(in the rows, 128 means zero)
Z: a few groups of rows, each row roughly a mix of its group's hidden directions; some rows fit no group:
Z (105 x 18):
[[109 155  74  61  75 138 122 126 112 129  82 126  95 128 150  91 149 169]
 [130 107 138 195 141 114  71  41 135 142 151 162 142 135 114 141 130 132]
 [191 156 124 123 135  84 139 168 139 121  80 121 153 112 158 190  99  92]
 [158 124 133 109 184 112 154 182 109 119 170 101 196  77 121 141 119 128]
 [ 83 185  98 179  92 135  91  89 142 114  98 151 108 163 134  95 159 142]
 [ 79 129 115 135 157 138 128  79 182 145 181 122 169  84  85  98 134 147]
 [166 147 107 129 150  96 184 163 176 171 113 135 105 164  90 153  90  99]
 [ 75  65 183 111 176 154 152 131  96 122 151 108 152  96  98 106 124 120]
 [166  83 135 105 126 108 142  80 117 186 104 156 127 147  74 168  89 108]
 [130 188 122  77 107 133 102 117 168 125 117  89 157  95 192 117 117 170]
 [ 92 159 137 173 166 117  78  83 184 136 186 120 155 127 138 130 105 148]
 [ 76 146  75 174 137 108 140 149 199 117 129 147  78 136 113 133 129  91]
 [126 147  84 159 155 121 105 173 126  84 192 124 143  95 165 101 169 159]
 [131 109 118  96 130 162 173 202 101 120 184 109 102 135 120  81 154 153]
 [158 182 100 194 118  91 118 138 165 105  77 150 112 143 163 153 139  98]
 [199 182 129 165 123 114 162 192 158 127 136 125 123 172 140 151 123 110]
 [167 116 152  87 114 161 188  89 148 178 111 116 156 116  85  84 140 146]
 [141 113 164 145 118 126 145 176  80  82  59 127 108 137 160 156 135  78]
 [108  76 156  84 139 129 183 161  97 133  76 122 109 125  94 150 103  79]
 [ 88 147 179 177 167 146 126 100 209 122 148 104 142 118 151 103 123 127]
 [116  80 175  93 130 185 186 143 123 125 145  97 129 101 116  73 156 137]
 [101 152 125 146 151 116  88 106 169 105 170 109 197  62 143 151 121 129]
 [175 193 124 186 138 107 107 149 177 108 160 121 164 124 167 155 126 125]
 [ 99 159 170 184 153 137  96  79 191 114 146 110 172 105 154 120 127 129]
 [143  99 121  58  98 125 169 128 121 141  74 124 148  81  92 167 113  91]
 [125 134 118 191 192  98 133 202 122  93 173 132 120 139 138 140 129 107]
 [174 181  93 148 110 132 110 155 142 134 209 131 126 168 137 117 139 173]
 [159 135 107 125 151 101 155 178  70 114 132 129 193  99  83 165 128  99]
 [161 137 122  68 122 134 159  96 112 163 112 114 202  84  86 112 133 152]
 [152 180 119 117 162  91  98 156 150 116 152 100 184  94 176 164  97 141]
 [ 93 102 116  96 106 173 140  73 149 147 142 126 122  98 105  61 167 166]
 [163 119 104 103 188 103 189 144 111 179 125 134 153 132  67 104 118 137]
 [125 139 146 162 134 113 130 148 134  71  55 121 143  83 178 151 147  80]
 [141 155  85 157 130  95  95 155  76  87 147 141 188  95 117 173 143 114]
 [187 140  63 119  89 100 145 160  89 141 108 165 111 156  91 161 134 112]
 [ 78 109 194 139 156 122 130 106 144 121  78 115 142 118 122 170  84  71]
 [153 104 182  99 126 138 175 178 102 108  59 104 116 123 160 136 122  93]
 [127 104  93  63  59 133 101 149  77 104 105 133  95 110 154 156 135 130]
 [166 211 114 151 138 112 118 153 182 115 148 107 167 113 177 124 134 151]
 [120  97 172 117 188 101 105 134  79 112 125 111 181  92 140 171  92 110]
 [157 132  91 108  90 142 131 140 166 134 128 130  54 145 181  85 159 167]
 [143 124 157 140 190  98 106 157  80  99 140 112 191  93 150 168 106 115]
 [ 97 146 114 153  94 127  69 161 122  62 141 127 101 124 196 158 136 119]
 [202 184 125 162 111  93 114 135 144 135  99 141 138 164 152 183 105 108]
 [116 160 142 160 146 151 118 122 198 143 197 113 111 159 150  85 128 168]
 [168 127 109  77 112 124 145 199 147 121 131 107  70 133 192 132 121 142]
 [178 130  70  82 110 107 133 182  69 143 159 141 121 153 103 152 121 147]
 [106 168  86 143  97 101  53 143 114  83 123 137 117 127 181 171 125 126]
 [117  90 130 113  96 122 131  84  96 123  29 151 115 107 118 146 137  91]
 [165 105  91  83  78 147 171 164  86 138 110 143  77 152 110 104 159 138]
 [150 142  77 165 135  93 167 184 121 123 121 156 123 143  73 166 129  76]
 [173  77 111 134 156 112 177 171  77 135 147 150 136 127  68 146 137  99]
 [140 126 136 118 158 124 213 146 190 159  95 119 132 113  82 124 113  89]
 [117 124 176  96 125 127 143 116 172 124  79  97 157  79 144 176  88  82]
 [173 148  77 157 102 116 131  92 155 134  71 159 105 121 150  90 182 145]
 [143  73 109  60 102 110 131 119  93 164  91 147  78 144 112 161  95 119]
 [ 80  85 145  80  97 176 120  70 142 150 148 118 102 116 122  82 135 161]
 [108  77 159 119 120 156 138 104  46 141 103 147 103 171  92  93 145 137]
 [104 152 123 141 179 101  99  92 172 150 180 118 188 101 104 148  91 136]
 [171 162 128 134 115  95  59 127 100 131 139 132 124 173 179 176  93 152]
 [113 152 141 193 173 121 133  86 125 138 140 140 199 125  67 109 141 123]
 [148 115 139 145 186 106 146 136  95 131 160 127 209  93  76 151 121 109]
 [200 135 125 160 158 104 149 188 129 109 177 125 171 106 127 165 134 106]
 [163 133 121 109 145 131  96 127 113 159 215 121 130 157 146 102 120 199]
 [127 112 130 101  90 143 146 119 183 145  79 129  41 151 167 110 124 128]
 [103 189 141 107 151 121  92 110 168 123 133  87 181  91 178 122 105 160]
 [ 91 112 123 159  75 139  85 125 121  95 115 152  50 167 163 145 138 108]
 [154 131 115 114 125 130 197 115 201 181  92 136 100 143  86 108 122 115]
 [185 204 121 184 132  98 133 165 155 117 116 129 154 155 146 161 121 110]
 [133  93 116 111 178 115 149 194  74 141 178 130  96 171 105 119 110 141]
 [196 129 102  67  66 132 160 118 107 155  84 136 144 116  98 142 137 127]
 [197  94 136  80 154 101 153 166 116 147 150 114 155  98 123 180  91 115]
 [ 85 113 120 157 190  75  89 131 151 106 132 131 135  91 154 177  93  97]
 [ 72 110 179 143 158 164 136 127 137  87 144  95 170  70 140  95 153 122]
 [ 48  90 123 140 119 144  80  58 120 122 126 147  95 122 129  95 146 146]
 [100  80 147  96 107 157 108  57 116 169 128 139  84 161 114  95 121 164]
 [102  78 100  62 152 125 110 134 142 137 191 108 117  73 148 121 112 161]
 [149 210  87 190 166  93 126 135 163 135 132 138 156 150 124 112 137 144]
 [154 202 101 186 121 135 127 151 145 121 185 133 157 162 112 106 158 150]
 [103  97 113 129 152 117 117 169 149  84 111 121  72  90 209 112 150 125]
 [ 73 138 141 153 193 111  83 114 162 135 195 116 140 135 136 134  87 145]
 [154 120 177 153 206 115 162 129 159 157 163 110 179 120 101 130  98 119]
 [197 143 136 122 107 139 208 187 139 128  87 119 124 133 121 125 148  98]
 [181 183  67 161 116  93 116 130 145 144 162 155 162 142  91 166 125 126]
 [197 159  79 104  76 130 149 158 147 112 103 126 130  90 165 123 170 139]
 [144 116  95  77 107 159 184 129 151 164 158 120 123 114  84  71 156 162]
 [ 71  90 122  86 107 161 130  94 126 113 137 115 163  49 102 111 155 130]
 [115  86 149 130 192  90 105 123  62 146 135 142 139 151 100 167  80 116]
 [ 44 105 159 116 106 171 107  62 107 123 104 125 129 120 108  93 140 134]
 [176 109 137  80 105 142 206 165 117 136  65 119 123 114 114 124 139 102]
 [ 96  94  98  83  73 144 127 104  85 141  82 153  68 150 108 110 141 134]
 [152  67 113  49 111 134 153 135  89 163 110 135  73 142 119 118 119 146]
 [105  98 104 143 100 149 160 138 129 129 105 156  40 170 111  86 163 122]
 [153 131 108  65 143  89  87 125  95 167 157 124 141 143 133 171  70 163]
 [113 142 116 130 132 154 109 112 140 153 225 124 131 154 106  84 135 186]
 [158 102 174  92 154 109 155 167  95 123  76 106 142 113 149 176  90  89]
 [177 171  51 146  81 116 132 142 159 130 120 154  91 144 142 113 168 146]
 [ 84 171 161 213 152 132  92 100 173 103 149 126 146 142 148 121 131 123]
 [116 187 153 216 154 131 129 152 142 114 159 131 137 190 115 119 128 120]
 [179 137 104  66  75 127 150 127 154 127  87 114 155  63 145 152 135 120]
 [191 163 100  80 115 131 142 125 159 177 179 113 158 128 113 116 117 178]
 [199 198 112 137  80 150 144 138 143 140 155 124 153 160 119 105 155 162]
 [172 179 151 167 117 105 117 123 158 108  60 125 148 127 179 165 122  97]
 [143 176 140 199 183  98 110 134 159 115 165 124 187 122 132 150 116 119]
 [120 119 158  75 133 172 143 109 149 141 167  86 159  90 142  72 141 178]]

which group is each row in? (one row of each group first):
[189 188  73 116  73 104 101 134 150 130 106 140 120 137 167 158 127 143]
(82)
[ 63  73 143 105 159 151 177 123 137 125 113 116 132  78  86  92 140 104]
(110)
[137 116 132  79 142 148 169 190 148 154 185 103  81 163 126 106 105 151]
(14)

[185 176 119 185 101  97 108 131 129 113  86 153 132 158 144 181 127  93]
(110)
[ 94 109 180 165  97 178 111 140 157  77 155 110  91 129 179 115 153 116]
(82)
[197 109 135 123 153 109 152 205 130 114 174 112 136 106 153 172 116 110]
(82)
[ 65 107 109 128 157 102  79  71 110 126 138 141 173  81  95 154 111 122]
(110)
[142 141 110  73  53 176 173 114 170 152 127 116 124 116  98 100 150 142]
(14)
[118  71 132 159 117 134 131 110  58 115 134 164 143 125  60 154 147  88]
(82)
[ 82 157 124 110 106 146 112  45 121 148  87 132 169 118  95  89 142 156]
(82)
[107 114 162 107 105 191 170 155 130 126 144 106  81 157 136  61 157 149]
(14)
[129 104  79  94  69 137 139 138  91 134  90 158  56 159 117 114 152 130]
(82)
[116  89 126  66 140 160 178 179 108 139 167 103 101 124 112  78 138 155]
(110)
[ 98 150 162 123 102 180 141  67 159 138 112 111 160 113 117  63 160 154]
(82)
